In the rows, 128 means zero.
A single turn carries every row of the set below to another of its rows. Some are shown first; where does it send the rows asked next?
Kef: [113 121 114 122 172 138 125 145 119 124 123  89 126 116 115 118]
Kib: [ 95 126 118 131 115 140 153  90 134  92 166 132 100 133 139 128]
Tis: [100 109 132 112 145 122 133 131 137 154 116 107  77 141 113 137]
Mafa: [ 93 102 116 120 157 120 146  95 111  96 117 126 116 141 130 137]
Mipu: [132 120  92 115 120 118 149 152 183 133 149  98 112 123 122 108]
Terav: [107  96 107 149 133  95 148 137 140 117 159  90 115  97 132 105]
pid: [120 121 139 154 154 125 132 133 140  86 125 119  89 163 141 138]
feli: [109 150  95 107 172 123 137 110 155 120 109 121 120 149 132 142]
voma: [142 130 101  99 127 124 120  98 129  85 154 123 127 148 135 133]
nodi: [ 97 138 143  93 128  97 136 139 154 120 152 102  94 153 158 132]
zup: [117 139 100 100 103 101 115 116 138 145 157 116 101 118 121  97]
Kavip: [135 137 141 126 148 127 176 119 119 140 138  80 103 134 115 141]
ven: [137 109  86 117 130 121 126 128 127  95 114 108 134 121 138  95]
fev: [ 88 115 122 118 144 118 169 119 166 134 153 116  94 143 115 152]
vaven: [123 147 105 129 135 113 144 117 153 144 129  77 110 129 156  80]
deki: [135 140 129 136 149 107 145 154 116 110 160 134 140 122 124 141]
sapu: [138 140 120 113 111  95 156 141 134 133 180 133  88 134 130 122]
Ruti: [124 138 112 136 163  92 158 130 152 143 159  85 102 166 133 125]
mef: [145 138  95 138 103  97 166 113 126 128 112 116 124 129 157 124]
sape: [144 135  88 103 139 102 140 135 167 133 126 113  80 157 113 122]
vog: [137 117  91 130 129  94 147 116 143  99 137 118 105 157 145  77]
pogag: [105 157 124 140 104 110 151 121 161 132 160  90  76 125 147 123]
Pel: [115 149 126 142 147 113 138  91 131 121 155 116  96 170 153 154]
Nerev: [125 140 150 106 126 102 147 107 141 102 127 123  71 134 136 155]
taki: [145 127 121 104 114 123 112 159 149 108 137 113 128 128 112 143]
fir: [121 149 102 120 162 127 161 116 104  90 134  97 124 143 111 118]
rika: [123 150 121 136 121 104 153 128 138  89 136 120  98  79 122 134]
Zupem: [150 143 124 134 152 107 112 120  99 111 123 131 124 141 128 131]
riz: [146 113  81 124 129 105 135 141 116 113 140  79 106 104 130 139]
Kopeg: [ 94 125  89 140 146 138 110 120 142 115 164 134 105 156 135 115]
doz: [ 94  91 135 139 134 114 141 112 112 121 126 111 100 141 145  92]
rumu: [124 111 115 138 112 102 149 125 171 151 134 112 117 106 155 146]
vozus: [140 134 107 148 101 135 124 137 115 133 154 109 122 150 127  97]
biz: [151 164 112 114 131 129 175 125 147 148 121 107 113 136 141 125]
toz: [117 131 107 138 140  99 132 110 117 130  89 114 100 103 142 104]
zab: [118 122 114 146 170  79 148 124 116 130 118 122  91 140 120 148]
zelu: [107 121 133 106 136  95 105 137 166  91 135 114  96 111 121 118]
Banep: [ 80 127 112 145 123 126 109 127 172  96 133 104  95 142 131 120]
gazoz: [ 97 148 136 133 145 124 175 100 158 129 128 130 133 144 135 125]
tideg: [ 96 123 137 137 100 138 147 150 155 116 149 121 101 115 116 137]
zineg: [120 120 109 102 158 106 106 131 135 110 168 144 106 126 125 113]
Sebe: [119 147 114 134 136 135 126 114 134 130 163  99 148 155 149 150]
Gasan: [102 128  88 134 133  81 161 102 177 113 145 124 109 130 149 130]
Fadu: [108 157 105 132 110 133 134  89 157 110 137  85 106 111 146 144]
vofiv: [140 123  96 160 131 128 112 110 123 111 131 133  96 129 104 105]
guf: [127 135 135 142 115 141 114 102 122 102 102  98 105 151 134 131]
bavo: [129 112 123 150 120  95 167 106  98 119 128  90 114 127 131 140]
Desu: [141 152 123 135 109 103 123 151 129 123 129 105 105  96 121  99]

rumu -> vofiv
mef -> Kopeg
Gasan -> vozus
Now find these:
Tis -> rika
Ruti -> taki
Desu -> Mafa

A single turn carries every row of the set below to another of its rows. Some are shown first; where does it send the rows asked next?
Rame: [111 119 147 130 157  94 124  93 164 130 139 122  99 108 135  81 127 123
 128 107 113 109 148 126  84 152 129 142 131 132 149 114 150 122 126 116]
Duzo: [117 133 120 127 144 145  79 126 140 146 108 142 112 145 153 178 125 124
 126 143 119 135 129 130 145 126 131 125 118 145 146 139 155 130 168  88]
gumo: [101 125 116 180 137 127 103 122 128 131 131 126 166 121 133 172 124 125
 128 127 102 123 146 143 178 117 127 126 123 137 119 107 117 136  96 130]
sop: [132 114 132 130 132 173 147 119 165 128 146 138 138 123 159 148 146 125
 129 115 107 119 127 137 158 113 119 108 129 154 102 131 140 153 142 116]
daz: [139 107 120 127 167 115  95 116 149 145 101 133 110 167 132 168 113 136
 108 150 124 154 138 136 144 129 134 132 121 122 153 122 147 130 152 108]
Zimen: [ 98 123 147 128 157 109 104  92 172 121 152 132 110  99 138  92 134 129
 133  98 114 107 146 138  87 147 125 143 136 138 143 113 143 127 138 108]
vusaz: [ 81 166 126 127 144 127 140 120 131 133 110 134 169 161 126 102 127 113
 123 140 113 146 141 128  74 137 108 154 127 127 128  96 120 130 152 124]
fil: [114 133 140 179 145 116 119 132 127 135 119 138 142 122 138 170 113 120
 140 141 104 121 145 137 168 132 144 130 125 143 119 122 111 123  94 142]
zivez: [ 81 174 131 123 147 130 134 113 131 123 117 141 171 158 129 106 131 123
 121 135 109 139 141 134  77 142 113 155 130 130 124  91 115 133 157 124]
Zuno: [106 112 129 134 148  97 125  99 156 141 134 107 108 114 131  76 130 107
 127 103 112 115 150 120  85 143 115 138 124 123 152 113 159 121 123 107]
febe: [ 84 115 132 132 145 118  94  96 169 125 155 120 126 100 137  93 140 120
 133  89 113 110 149 139  89 137 111 141 135 135 142 111 152 134 139  95]
lavir: [ 89 107 118 136 141 108 106  98 161 136 145 106 125 110 134  81 138 105
 130  90 112 116 150 126  88 133 102 138 127 125 149 111 161 129 131  94]
salu: [ 97 136 134 140 158 117  66 115 141 120 121 152 141 145 119  80 142 137
 121 126 120 137 137 135  85 121 117  75 138 128 126 135 134 148  95 132]
bel: [103 152 134 142 151 115  75 115 132 125 115 150 128 145 120  78 139 134
 121 127 114 129 134 121  87 127 121  67 130 132 126 132 139 140  94 133]
nako: [105 139 131 177 139 127 105 124 131 125 129 140 153 116 140 175 120 129
 137 133 102 116 145 143 174 126 139 127 126 147 116 113 111 130  99 137]
tel: [144 110 151 128 145 159 162 122 171 128 139 147 124 128 158 146 137 126
 133 128 114 124 129 138 151 123 131 117 133 149 104 142 131 144 138 133]
Biza: [152  94 116 134 140 145 172 117 161 141 133 114 139 150 142 133 138 117
 114 122 111 134 132 130 160 110 110 107 123 127 114 124 147 148 123 128]
tulab: [126 113 133 127 163 130  85 126 150 146 104 147 108 155 145 177 116 129
 125 151 127 148 133 139 140 129 140 135 125 134 148 142 144 126 163 101]
Novi: [ 77 168 125 125 145 132 130 115 132 124 116 138 177 157 126 106 132 122
 119 134 110 146 143 137  77 136 109 154 128 127 126  91 116 137 158 120]
duzi: [104 147 136 141 157 113  72 111 138 118 121 152 135 145 118  79 141 142
 119 124 115 131 136 130  88 126 122  72 135 132 127 129 136 145  93 135]
zupo: [123 135 101 127 139 138  81 116 133 145 108 125 117 155 145 168 127 130
 108 134 111 132 132 124 156 123 121 117 109 138 153 118 163 133 159  87]
sitos: [ 95 145 132 144 148 117  76 119 134 128 113 150 133 146 124  76 141 125
 127 125 116 133 136 120  85 122 117  71 132 133 126 142 141 139  91 128]
Lasa: [139 104 112 133 128 164 153 115 160 134 145 121 148 134 149 141 147 117
 117 112 107 123 128 133 163 107 104 104 123 140 109 120 149 157 134 116]
Mone: [113 118 126 183 145 110 127 133 127 142 114 127 150 132 132 166 112 112
 138 142 106 130 148 135 168 123 136 133 122 130 124 120 115 123  86 142]
rak: [ 92 136 134 143 151 118  67 121 138 127 118 152 140 145 122  79 143 128
 128 125 121 137 136 128  82 118 116  75 134 130 124 141 136 142  92 130]
rato: [ 84 172 133 122 146 127 140 119 128 127 111 140 166 160 129 104 127 118
 124 139 111 143 142 131  74 143 114 154 129 131 124  94 117 128 156 126]
geve: [107 116 113 183 139 116 114 128 127 139 120 118 165 133 128 165 118 114
 132 133 107 133 151 137 174 113 123 129 123 127 123 110 119 130  89 134]
vosa: [158  95 139 131 150 142 177 121 167 138 130 130 123 142 149 133 131 120
 124 132 115 135 130 133 153 123 128 114 129 133 113 136 134 141 128 138]
reg: [140 118 101 127 154 121  93 111 136 147 104 121 116 168 131 163 122 136
  98 143 115 144 134 128 155 125 123 122 112 123 158 110 160 133 152 100]
badu: [ 77 161 122 127 145 130 133 119 129 128 115 132 179 160 123 103 130 113
 123 136 111 148 142 134  75 135 105 152 129 124 126  94 118 134 155 120]

geve -> fil
reg -> tulab
Now find these:
Zuno -> Zimen
Novi -> vusaz
vosa -> sop
rak -> bel

